(in the rows, 128 means zero)
Rotation paths and how fast each direction turns (degrees per step):
Each turn is a multiple of 5 degrees from 10 to 175, or 0.
Each row of a path follows its step; steps can be skipped.
Rotation 1:
step 5: [123 116 133 121 135 130 136 118 118 132 135 131 130 121 138 129 135 125
 134 122 130 136 120 140 136 132 138 127 123 123 122 132 135 138 125 130
 140 131 126 127 127 130 134 125 122 120 124 126 126 134 130 136 137 125
 131 123 139 129 123 123 126]
step 6: [136 132 120 125 130 129 126 127 125 123 126 134 116 132 143 140 133 133
 136 121 133 125 117 131 136 119 115 120 126 125 134 126 124 123 124 116
 136 132 130 135 124 133 122 135 127 139 132 128 129 127 138 129 131 123
 127 127 130 118 129 122 133]
step 7: [119 126 133 123 129 118 126 129 124 128 111 122 123 132 129 122 126 141
 131 125 132 125 130 140 133 131 126 130 123 125 130 117 126 135 125 119
 134 129 137 130 131 134 133 123 131 129 125 145 125 137 131 130 127 129
 121 129 117 135 130 129 116]
step 15: [138 126 126 120 132 133 130 128 122 133 128 130 134 138 130 121 129 125
 124 114 129 129 127 129 133 129 128 125 129 126 119 121 130 130 125 132
 141 134 130 130 108 128 129 125 135 141 133 120 131 137 135 133 141 120
 128 125 126 124 131 136 132]
step 16: [128 132 123 116 127 123 122 129 124 125 112 139 138 129 142 134 137 130
 127 127 125 129 134 142 135 125 120 129 123 127 132 129 130 127 122 117
 128 129 120 120 129 138 136 117 128 121 128 128 126 133 128 140 130 130
 129 133 133 120 126 128 128]
step 18: [140 125 122 130 123 130 118 120 122 136 115 120 128 138 129 126 128 127
 126 122 133 123 120 130 125 119 118 130 132 128 121 129 127 129 135 127
 122 132 145 140 124 133 135 128 131 118 128 137 130 133 134 130 116 125
 125 131 128 129 129 133 135]
step 27: [133 128 124 115 134 120 121 128 129 119 134 120 125 136 131 126 123 128
 135 124 117 127 127 134 138 129 126 126 131 131 129 130 119 129 124 127
 124 128 122 135 120 136 132 118 127 123 128 126 127 141 138 133 115 128
 135 130 125 129 133 132 145]
step 29: [139 122 131 137 130 123 127 123 124 125 132 124 124 132 124 130 124 126
 139 120 132 131 124 114 126 134 119 126 121 135 123 125 132 129 136 121
 119 120 134 130 128 125 125 129 139 125 136 123 123 132 133 139 130 133
 116 144 126 125 138 133 125]
Directions:
[127 128 129 128 128 130 127 129 127 127 128 129 130 129 127 127 127 127
 127 126 127 130 131 128 126 127 127 129 130 127 128 129 125 130 128 130
 129 127 124 126 126 127 128 128 130 129 130 128 125 130 124 130 130 127
 133 125 127 128 127 127 130] => 65
[129 129 126 126 129 127 128 128 126 124 128 129 131 130 128 127 127 131
 130 129 127 131 126 126 127 130 127 128 126 129 128 129 128 130 131 128
 127 130 131 128 129 129 129 125 128 125 128 130 128 127 129 131 125 124
 130 128 128 130 129 128 126] => 160
[130 126 127 129 127 129 129 124 129 128 129 126 130 127 127 127 125 126
 131 128 129 130 129 127 125 129 127 129 129 131 128 126 130 130 127 125
 127 126 128 126 132 128 126 128 126 128 129 125 126 127 131 126 127 129
 129 126 129 130 128 129 131] => 40
Rotation 2:
step 1: [118 117 140 124 130 132 133 114 126 128 128 121 123 124 129 135 118 126
 142 125 122 123 119 120 134 147 128 127 133 125 132 131 133 118 137 123
 130 124 131 134 125 128 121 131 138 122 129 123 126 125 124 128 132 125
 137 126 125 125 126 132 129]
step 2: [135 132 131 130 134 133 122 126 129 125 136 122 121 121 126 136 127 126
 128 122 121 125 121 116 132 135 122 125 122 139 123 126 126 131 124 126
 130 129 129 141 116 135 141 132 131 123 132 133 137 122 129 134 130 115
 124 129 130 144 133 126 119]
step 12: [121 134 126 118 121 137 127 134 130 128 125 130 134 129 124 129 124 131
 125 122 130 129 129 115 130 133 122 121 127 125 131 117 128 128 117 129
 125 121 129 128 116 133 143 131 127 130 124 130 130 142 118 114 120 142
 131 129 122 129 119 128 123]
step 14: [120 122 133 136 125 135 119 117 141 133 121 122 131 127 131 133 144 128
 134 126 122 124 138 129 129 119 123 130 124 131 127 120 132 123 128 128
 131 135 131 125 124 131 121 132 113 131 123 130 130 123 128 113 124 131
 119 126 131 121 120 125 133]
step 19: [123 136 132 124 128 136 135 136 127 116 121 123 118 130 136 128 137 130
 136 128 125 116 138 127 129 125 121 136 137 118 126 118 136 117 126 125
 133 124 127 125 132 128 127 137 119 137 136 135 129 125 132 133 126 129
 132 123 113 131 128 128 127]
step 21: [128 130 122 126 124 136 133 137 132 129 129 121 131 131 121 121 135 142
 122 135 128 129 131 128 122 129 125 128 132 123 140 122 125 131 117 114
 128 125 131 137 126 127 132 132 130 110 133 126 118 130 127 117 116 133
 128 133 125 117 126 128 135]
step 26: [128 118 132 124 129 131 142 128 119 125 117 125 124 124 127 127 122 130
 133 142 119 129 139 142 129 132 139 130 131 127 131 123 126 129 124 119
 129 126 131 133 128 117 117 118 128 116 135 124 120 125 134 129 138 120
 125 130 131 125 134 125 126]
step 30: [128 129 130 130 133 128 130 128 132 134 127 123 123 121 124 121 140 135
 127 141 131 129 115 123 131 127 133 121 124 130 135 127 140 119 122 115
 131 125 142 141 129 115 125 122 121 126 127 133 130 131 125 121 127 134
 119 124 136 124 124 126 125]
Directions:
[125 126 128 128 130 128 124 127 130 131 126 126 129 128 128 127 128 130
 125 126 127 129 128 128 125 128 128 127 127 129 129 129 129 128 127 128
 132 125 126 132 127 128 128 126 129 127 129 130 128 125 127 129 129 130
 126 129 129 131 128 126 130] => 115
[127 128 128 129 128 127 130 129 126 127 128 126 129 128 125 126 129 128
 129 125 131 130 127 130 130 127 128 129 127 128 128 128 126 128 129 128
 131 131 125 126 129 127 130 127 128 124 133 128 126 127 128 125 129 125
 128 128 126 127 128 126 129] => 140
[128 129 127 130 129 127 130 126 127 129 129 130 129 129 127 129 129 127
 131 125 127 126 129 127 126 128 125 128 128 130 129 128 133 127 128 125
 131 129 127 126 129 129 128 129 128 129 128 124 128 125 127 129 127 129
 130 130 127 129 132 127 128] => 80
[129 132 128 125 129 129 131 128 129 126 126 127 128 127 131 131 130 130
 127 128 131 129 126 129 128 133 129 128 129 129 128 130 129 127 127 129
 131 126 127 131 129 131 129 129 128 127 126 128 127 127 128 129 131 127
 130 127 126 127 127 129 126] => 40
[127 128 129 130 127 127 126 129 130 125 130 130 126 129 127 126 131 130
 126 128 127 126 123 126 130 128 127 129 128 127 130 128 129 128 127 127
 128 128 129 129 127 130 127 127 126 125 128 127 127 130 126 126 126 127
 130 126 125 132 127 128 127] => 40
